Here are some points:
[-0.3 0.5 1.2 1.6 1.5 0.6 0.0 -1.4 -1.7]
[-1.0 -1.2 -1.3 -1.0 -1.4 0.0 0.6 0.7 0.8]
[0.8 0.8 0.3 0.1 -0.2 -0.7 -0.7 -0.8 -1.1]
[0.7 0.5 0.5 0.7 0.5 0.0 -0.4 0.2 1.3]
[-0.4 -0.3 0.1 0.8 1.3 0.8 0.8 1.0 0.8]
[0.1 0.8 1.8 1.9 1.1 0.3 0.0 -0.3 -0.7]
[0.6 0.2 -0.9 -1.2 -1.3 -0.7 0.9 0.1 -1.7]
[0.9 0.5 -0.7 -1.2 -1.4 -0.8 0.9 0.0 -2.1]
[1.3 1.4 1.1 0.5 -0.3 -1.3 -0.7 0.0 0.3]
[-0.4 0.0 0.5 0.8 0.9 0.7 0.3 0.8 1.3]
[-1.2 -1.0 -1.2 -0.6 0.1 0.8 1.1 0.8 0.4]
[1.1 1.1 0.6 0.3 0.0 -0.5 -0.5 -0.8 -1.2]
[-0.9 -1.4 -1.6 -1.8 -1.4 -0.9 -0.4 0.7 0.7]
[-0.9 -1.3 -1.4 -1.5 -1.4 -0.6 0.3 0.8 0.3]
[1.4 1.1 0.7 0.4 0.2 -1.0 -0.9 0.0 -0.1]
[-0.9 -1.0 -1.2 -1.2 -1.1 -0.3 0.3 0.1 -0.2]
[1.1 0.9 0.8 1.1 0.8 0.2 -0.3 0.3 1.6]
[2.0 2.1 1.4 0.7 -0.8 -2.0 -1.5 -0.2 1.0]
[-1.0 -1.1 -0.8 -0.4 0.7 1.6 1.2 0.8 0.2]
[-0.9 -0.7 -0.2 0.5 1.1 0.9 0.8 1.0 0.9]
[-1.2 -1.1 -1.0 -0.8 -0.4 0.0 -0.3 -0.1 -0.1]
[-0.9 -1.3 -1.3 -1.4 -1.2 -0.6 0.2 0.7 0.5]
[-0.9 -1.2 -1.3 -1.2 -0.8 -0.4 -0.4 0.3 0.9]
14 more points follow, each with its number after it:
[-1.3 -1.3 -1.3 -0.8 -0.3 0.0 0.4 0.4 0.0] 0
[-0.9 -1.2 -1.4 -1.4 -1.8 -2.0 -2.8 -1.7 0.4] 1
[-0.7 -0.3 0.2 0.6 1.1 1.0 0.5 0.9 1.4] 2
[-0.9 -1.0 -1.1 -1.6 -1.5 -1.8 -1.9 -1.5 -0.3] 3
[-1.0 -1.1 -0.8 -0.5 0.2 0.7 0.3 1.1 0.8] 4
[0.8 0.3 0.3 0.4 1.4 1.2 0.6 0.3 0.7] 5
[0.4 0.4 0.0 -0.2 -0.3 0.9 0.0 -1.4 -3.0] 6
[0.5 0.3 0.2 0.4 1.3 2.3 1.0 0.2 0.7] 7
[0.5 0.5 1.2 2.1 2.0 0.3 -0.2 0.2 -0.4] 8
[-1.1 -1.3 -1.6 -1.7 -1.7 -0.9 0.1 0.8 0.5] 9
[-0.9 -0.9 -0.6 0.1 0.5 0.2 0.2 0.5 0.6] 10
[-0.4 0.6 1.5 2.0 1.8 0.5 -0.1 -1.3 -1.6] 11
[-1.1 -1.1 -1.0 -1.0 -1.0 -1.0 -0.8 -0.1 -0.1] 12
[-1.2 -1.2 -1.0 -0.9 -0.5 0.0 -0.2 0.1 -0.1] 13
Which of these numbered points is nearest to each point below, ignoring the direction in which the first points spread most? Its number follows each.
[-1.0 -1.0 -0.7 -0.9 -1.4 -1.6 -1.6 -1.2 -0.2] > 3
[-0.9 -0.9 -0.5 0.3 0.7 0.5 0.4 0.6 0.8] > 10
[0.5 0.4 0.3 0.5 1.5 2.5 1.2 0.2 0.6] > 7
[-1.0 -1.1 -0.8 -0.4 0.3 1.7 1.3 0.2 -0.2] > 7
[-1.2 -1.2 -1.0 -0.5 0.8 1.3 1.8 0.5 -0.2] > 8
[0.7 1.0 1.4 1.5 1.4 0.0 -0.2 -0.3 0.4] > 10
[-0.8 -0.9 -0.8 -0.5 0.1 0.1 -0.7 -0.1 1.3] > 10
[-1.2 -1.1 -0.3 0.7 1.2 1.4 1.4 1.3 0.6] > 2
